One vector is turned by the same rotation once a tick. Each row is the vector after some number of ticks, and that number follows the row.
The counts run from 0 to 148.
[ 15 -28 -12 -21  29  -7 -28  -7   5  18   2 -30   4   2 -13 -22  30 -10
   3  -1  -3   9   3 -12   6   6  13  -1 -11   5 -25 -12  63 -16   6   3
   5   7  -9 -20  23 -22  14 -34   6   4  -2   8   8 -12 -14  -8  40  10
  -7  12   4] -> 27
[ -5 -37  14 -26 -10 -10   4 -11   4   4  -4 -12 -17 -17   9  12  13   0
   1   7  34  34  19 -12  32  -1  -5 -20   3 -10 -12 -18  22  35 -19  24
  20  14 -11   8  33  -5  36  29  27 -15  15 -10 -15  -1  -2  12  43  15
 -22   1   2] -> 112
[  4  11 -12 -39  13 -38 -27   3   3  27   6  26  32  17 -15  -1  26 -15
  -2 -16 -18  19 -39  41  20   8  25  10 -10  -1   7 -47  27   8  19   3
 -15   3  11   1   4  20 -26  -9  12  12   5  -3   3   2 -13  -1  11 -10
  -5  -6   1] -> 39
[-16  -9 -10 -15  35 -34 -19  10 -14  20 -13  13  25  -8   2  11   4   9
   5 -16  20  40 -17   6  22   3  19   0  16 -20   9 -29  11  -1  -8  -8
   6  16 -21  24  16   9  15  29  26  12  39   0  -8  31  11  14  21  12
 -23  12 -10] -> 115
[ 32 -39  25 -29   5 -24   7  -6 -12   0   4   0   5 -10 -16   7  37  -3
  -8  15   6  27   6  11  33 -23   4  -9  23 -17  23 -43   7   2   1 -10
  -4  10 -20  16   1   4  10  19  29  12  -9 -23 -10 -31 -10  -1   8 -14
   6 -25 -32] -> 144
[ 11 -28 -15 -27  31 -17 -39  12 -41  23  24   5  38  -4 -28  -5  38   2
   2 -22   5   2 -15 -10   2  10  17   0   2 -12 -15  -9  25 -22  29   3
 -13   5  -9  13 -23 -12   5 -23   3   3  -3  -4   9  20 -22   0  12  29
 -14  -4  25] -> 23
[ -5 -11   5 -19  27 -18 -38  -4 -30  -6  -2  -3  17  13 -17  24  27   4
   4 -33 -10  11   1   8  41   0  23 -11 -21  -2 -21 -22  56 -15   3   2
  -4  25   5   6  22 -12  13   0   7 -18  -1   5  -1  15  33   4  -8  -7
  -7  25  -5] -> 7
[ 11  -8 -13 -27  39 -30  -8   6   0   4  -9   6  -1   3  10  -1  19  -7
  -3  -1   2  -1  -3  17  28  11  26  -5   6   0  -4 -43  37 -12 -14 -38
 -19   6 -18  42  17 -15  -3  -2  -3  37 -12 -19   3 -10   8 -13   6 -27
   9  -6 -39] -> 63
[ 16 -29   0 -38  15 -19   0  -8 -31   6 -20  11  15 -11  -4  12  20  21
  10   1  -4   2  -8  40  26   9  22   6  30  -2   5 -21 -19  -2  31   0
  -1  12 -19  32   9  13  18  19  31  -3   3  -4 -28  30   9 -24   4  34
  -6   0   3] -> 117
[ -4 -37 -11 -21   4 -46 -10  16  -8   7  16  -1  26   7  34  -4  16 -11
  16 -11 -19  25 -14   2   6  17   3 -13  14   2  17   6  20   7  19  22
 -11  -4   9   8  40   8 -20  16   0  20   4 -11  -1  -5   6   0  51   8
 -12  11 -11] -> 15
[ -3 -36 -21  -8 -18 -37  -9  10   5   6  22   7  23  -8  11  18   6  -8
  13 -11  -3  25  -1   5   6   9  10 -25   6  -3  11   0  10  14  11  20
   6  -5  11  -2  27  13 -13  29  20  16   8 -45  -4 -10  -1   1  58   7
   0  -3  -9] -> 16
[ 18 -40  29 -34  13  -3  -3 -14  14 -14   1  -4 -18   3 -16 -21  11   7
   3  12  12  19  18  -5  11   0   0 -14  19  -2 -10 -15  46  32  -8  17
  11   4 -26 -21  22  -4  40 -10  22 -20  -2  -9 -23 -14 -20  -6  28   9
 -20 -13  12] -> 29
[  7  17 -14  -7  39 -34 -14  17 -36   8  -2  -5   0  -9 -15 -10  14  19
  -4 -23   0  12  -1 -10   7 -10  20   5   3 -29 -35 -15  40 -10 -19  15
  -5   4 -10  19  30  -2  -3  10  12  17 -18   3 -11  22   1  26  38  26
   9   8   3] -> 3
[ -1 -41  15 -19  -5 -21 -13 -16   8   3  -8   4  26 -17 -10 -18  -3  11
 -27  25  16  16   9 -17  -3 -12 -16 -27  29 -12  13 -41   6   7   0  -2
 -24  13  -1   1 -10  -1  39   3   8  23  -9 -25 -33 -26 -20  -6 -14  23
 -15  14   0] -> 49
[-10 -27 -10 -12  24 -41 -12   6   8   4   9  -3  21 -23   9 -19  14   2
  -3  13 -20   4  -5   2 -20   0 -11 -34   6  13  -6 -11  31 -22   8  18
 -24  18  13  12  19  -5  44 -12  13  26  -7 -12 -14   6  -3  13   3  30
 -17  35  26] -> 130
[ 27   2   5 -27  23 -43  -7   5 -11  10  -5  12  15   4  15 -11  -9  29
 -17  21 -23 -18  -4  18   6 -16   5  -2   1  13 -13 -20  27  24  11   1
 -48   5  17  21  32  -2   2   6 -15  29 -37   0 -21 -12 -11  -9   4   5
   5  -4  -7] -> 66
[ 18 -29   0 -22  17  -8 -18   4  -7  16  -1   7 -13 -10   5   5  51 -19
   9  -5  35   6 -17  29   1  20  34 -15   1 -13 -18 -20  19   7  -9  -1
  19 -23 -11   9   0 -16 -13 -15  17  -8  -2   2  25  -5  -1 -17  53  12
 -11  19  10] -> 139
[  8 -28  -1 -28  17 -20 -12   8  -5   1  -7 -31 -16  -2  21 -18  19  -9
  10   3   4  30  -1 -17   2  -3   1  -5   3   9 -24   4  48   7   0  29
  10  10  -7  -2  44 -17  27   3  -9   8   3  20 -15   4   1 -23  40  14
  -8  27   4] -> 110
[ 18 -11  10 -46 -11  -9  16 -20  -9  20   2 -24   4  -8  -2  -1   2   0
  -9   6   2  17  -1 -29  13  -9  20   4   7  -5 -20  -8  -2  10   4   1
  15 -20 -10  13  15 -16  13  18  -5  19 -36 -28 -52 -19 -15 -34  25  41
  -6 -18  -7] -> 81
[-17  -7 -29   2   1 -32 -12  11 -21   5  10   9  43  -9   4  20  11   2
  -6 -19   6  13   7 -13   8  22  24 -18   0 -12  -5  -3   0  -4   9  18
 -13   1  19  21  17   2 -11  23   4  30 -19 -33  -7   8  12  20  45  25
   7   6 -15] -> 99
[ 10 -18 -14  -1  16   0 -37   1  -8   5   3   1  15  11 -19   0  35  -5
 -10 -11 -10  15  -5  18  12  15  14  -6   1 -11   6 -37  46  19  19 -13
   2  15  11  -8  22  17 -21 -19  15  11   0  -8   7 -19 -27  16  50   4
  27 -21   0] -> 123
[  2 -40 -16 -17  15 -17 -35  12 -26 -11  13  23   5  22  11   2  30 -10
 -14 -12 -12  -3 -19  12  -6  27  27  -7  10  -9   0  -9  37  20  24  -6
 -17 -17  -1  -6   8 -11 -19  -2  -4  17 -28  -6  15 -31 -11 -14  32   0
  29   2  -3] -> 43
[-13   1  -9 -44  16 -32 -21  -3  -3  20  -4   4  38   7 -11 -27  18   2
  18 -18 -11  28 -26  -2  -2  -1  14   9  12  -5  -5 -20  21   1   6  24
  -1  -4 -13 -26  17  -2   7 -17  14  -4   3 -14 -27  13 -23  -9  -2  33
 -47  19  22] -> 134
[  3 -12  22 -39  27 -28   3  -8  -6  -9   2   6  -9   6  11  -6  22 -10
   5   6 -17   3  -8  -3  24   8  27  -7  11  -5  10 -42  17 -29  -3 -11
 -11  -9 -12  39  20 -10   9   5  -3  32 -28   0  -7 -11  10 -22  -6  -1
  16 -17 -19] -> 62
[ 10 -25   1 -19  15 -14 -20  -2 -23  -4  11  23  -3  16  -4  -8  22  -1
  -6 -12 -27  -3 -32  26  -5  17  29  -9  19 -11  13 -22  27  10  46   1
 -19 -21  -8 -11  14   6 -13 -14 -12  12 -27  10   2 -12 -15 -36  17  17
  26   3   1] -> 42
[  4 -31 -30 -14  41  -5 -43   6 -12   8  12  -8  -7 -16   1   9  28  -6
  -4  -5   6  39  11 -20   7  -4  -9   7  -4 -18 -33  -3  41 -13  32  17
  -1   0 -33  -5   4  -7   8 -16 -23  -4   6 -24  -1  -6 -27  -6  31   7
   8   3   5] -> 107
[ -4 -37   4  -6  16 -24 -20  -6  16   2   8  13  23 -18  -3 -11  12   1
 -28  15  24  21   5 -20  -5 -12  -8 -37  15 -21   8 -27  21   5  -2  -6
 -14  17   9  -1 -14 -13  26   6  15  27  -3 -27  -7 -39 -22  15  14   0
 -12  10  -8] -> 48
[  8   1 -15 -36  27 -33  -4   3  13  17  -7  12  23   2   3  -7   7   5
  -3   2  29   5 -15   8 -12  20  32  10 -14  -9 -27 -23  30 -15  -4  12
  -8 -21   2  -8 -13  -9  -2 -22   0  -1  13 -22  -4  10  -7 -21  43  13
 -11  26   2] -> 55
[  4 -19 -11 -17  14 -16  -3  -6 -17  19 -20   9  14 -18 -12  19   8  11
   4   4  26  20  -1  23  26   4  17  -7  36 -18   4 -30 -20  11  11  -6
   7  18 -25  28   8  13  12  27  39   2  22 -25 -20  31   8   3  13  22
  -8   3  -9] -> 116
[  6 -10  16 -19  18 -10 -11 -12 -42 -14  -9  -1   3  14 -17   9  28  22
   3 -25 -14   7  11   5  34  -7  15 -14  -4  -4 -29 -15  37  -4  10  11
 -10  19   8  -4  27  -6  20   9  19 -24 -28   1 -25  25  28  -8 -14  22
  -4  17  -7] -> 6
[-39 -15  -8 -31  17 -12 -39   5  10   4  17  21  30   6  33   1  22   0
  -1   6  42  -3  14  -4  11  37   6 -33 -12  -2  -7  -8  16  -3  10  -4
 -20 -10   4  21  -7  -5  14 -21 -37  20   7 -15   3  -4 -11 -13  21  10
 -10  13  15] -> 75
[ -3 -26   9 -32  -8 -27  -3   1 -15   0   9  10  10   9  25 -16  17  -3
  20  10 -30  15   5  20   5  15  -1 -15  33   5  21   1   7  19  44  36
  -9   4   0   5  44  24   0  23  -4  12  -8  -1 -20  -6  -5  -6  27  33
   1   8   6] -> 14
[ 17 -11 -18 -27  24 -32 -10  11  -3  24   8  -8  10 -10  -5  12  -5   5
 -19 -16  25  16 -20 -19  10  -6  28  12 -20 -19 -45 -10  28   6 -25  -4
   3  -4  -3  26  18 -24  11   6  -8  18 -15 -19 -15  14 -10 -18  34   7
  -3 -16   0] -> 83
[ 10 -12 -27 -24  19 -19  -5   9  -3  37   9 -20  -9 -10  -9   5   6  -1
  -1  -8  19   3  -3  -1  24  10  14  -1  -2  -3 -33  -6  18  10 -19  -5
  14  -8 -17  37  26  -7  13   3   0  12   1 -39  -7   0 -23  15  54  20
 -13 -36  12] -> 0
[ 16 -27  21 -25  11 -27 -24   6 -21  11  10   7  11 -11   0   3  45 -14
   0   8  10  28  -5  -4  37 -13   8 -14   5 -17  14 -35  27  -5  -9  -8
  -5  -2 -20  31  -2 -17  -8  10  27  17  10  -7  19 -23  -8   5  25 -18
   0 -17 -26] -> 143
[  4 -20  17 -13  16   7 -31  -8 -29  -2 -18  11   9   7  -9  31  25  35
  -9  12  28  10  45  -8  42 -17   0   1  -2 -16 -29 -17  15  27  17   0
  -7  17  -9  11 -14   3   4   3   4 -30   1 -17 -14   5  11  -5  15  -1
   3   7 -26] -> 88
[ -4 -44 -10  -8  14 -24   3  -5   0 -21  21   2   3 -19   0 -14  11   2
  -2  19 -18  -3   2  -5 -19   1  -9 -43  23  11  -6 -11  18 -11  11  19
 -32  20   3  20  13   2  47   4  21  14 -15 -30 -23   8 -17   4 -10  31
  -6  15   9] -> 129
[ -1 -38 -24   1  -3  -2 -22   3 -20  30  19  19  32 -15 -30  11  16  -3
 -23 -27  19   6 -20   9   0  18  10 -33   5 -26   1 -25   2  10   8 -19
   2  10  13  10 -12   2  17  17  22  21  -1 -14  -3   7 -11   9  29  27
 -15 -10  15] -> 20
[ -2 -33 -11 -31   6 -17  -4 -15   3   1  -8   9  -4  -9 -25  13  24  -5
   2 -13  11  26 -18  14  -5   4  29   3  17 -21 -16 -19   0  10   6  13
  19 -19 -24 -28  -9   2   2 -11  16 -29  11 -42 -14  10 -16 -27  16  32
 -23  -4   9] -> 136
[ -1 -14   9 -34  19   5   3 -12  30  -3 -22  -7  -9  11   8   0   3   4
   9  18 -10  11  24  37  29  22  -3  -9  16   7   9 -35  20  15  21   0
  -3  14   5   8  42  30  11   4 -22   8  10 -12 -41  -5   2 -19  11   9
  21 -15  -8] -> 93
[ 18  -8  -4 -27   9  -6  14  11  -5  18  11 -10 -18 -19 -20   3   2  13
  -9  -1  16  -1   7  -1   8  -3  11  -2  12 -10 -34 -12   3   7  -9   5
  11  -5 -17  34  30   3  23  15   3   1 -17 -36 -25  -1 -25  21  38  39
   0 -40  16] -> 1
[ 27 -21 -25 -33  11 -22 -16  10 -27  20  -5   0  34   1 -11  29  19   8
   7 -12  -7  -7  -7  41  26  13  27   7  -9   4 -16 -12   9   2  25  -8
  -5  24  11  33  12  -1 -11  -7  11  -4  19 -19   0  25  10  -7  35   3
 -11 -11  -2] -> 119
[ 17   6  -2 -25  26 -50 -27  15  -6  14   0  16  30  12  12  -3 -10  22
 -15  13  -7 -10  -3   4  14 -15   4   6   0   1 -23 -22  35  34   7   4
 -38   6  18   8  18   0 -12  13  -9  15  -8 -16 -15 -20  -9   9  23 -11
  -3   1 -16] -> 67
[ 32 -45  26 -31  13 -35  11 -14 -18  -2   0   0   1  -6  -3  -7  12   2
 -17  25 -32  13  -7   5  15 -20  13  -2  25  -6  30 -38  17 -17   9 -15
 -13   2  -8  16  11   2  20  15   8  23 -17  -5 -21 -13   0 -21 -23   7
   8 -15 -22] -> 145
[ 10 -54  15  -7  -7 -12  -3  -5  -2 -29  28  18  -9  -4   3   4  25   0
 -20  12  -2  -1   5  -5 -17   8   5 -37  12  -1   6 -13  12  15  22  11
 -27  -8  20   5  -7  -3  23   5  -3   7 -37 -18   1 -35  -7 -17  16  16
   6   0   1] -> 45
[ 27 -42   1 -40  22  -3  -4  -7  -1   6   1 -25   2  -5 -22 -20  41  -2
   1   4 -24   5   2  -2 -12  -3   8  -1   4   4 -18 -12  55 -32  30  17
   1   4  -5 -19  14 -15  23 -26   8   2 -18  13 -10  -5 -10 -18  15  36
   3   6  13] -> 26
[ 26 -11   3 -36  10  -4  11 -11  13  20 -16  13   5  -4  -8   2  17  14
  -9  22  50   4   6  18  -1  13  26   1  -5 -13 -36 -24  13   6 -14  13
   4 -16   2  -4 -21  -1  -4 -28  22 -22   2 -26   1  -1  -5 -13  55  15
  -7  19   3] -> 56
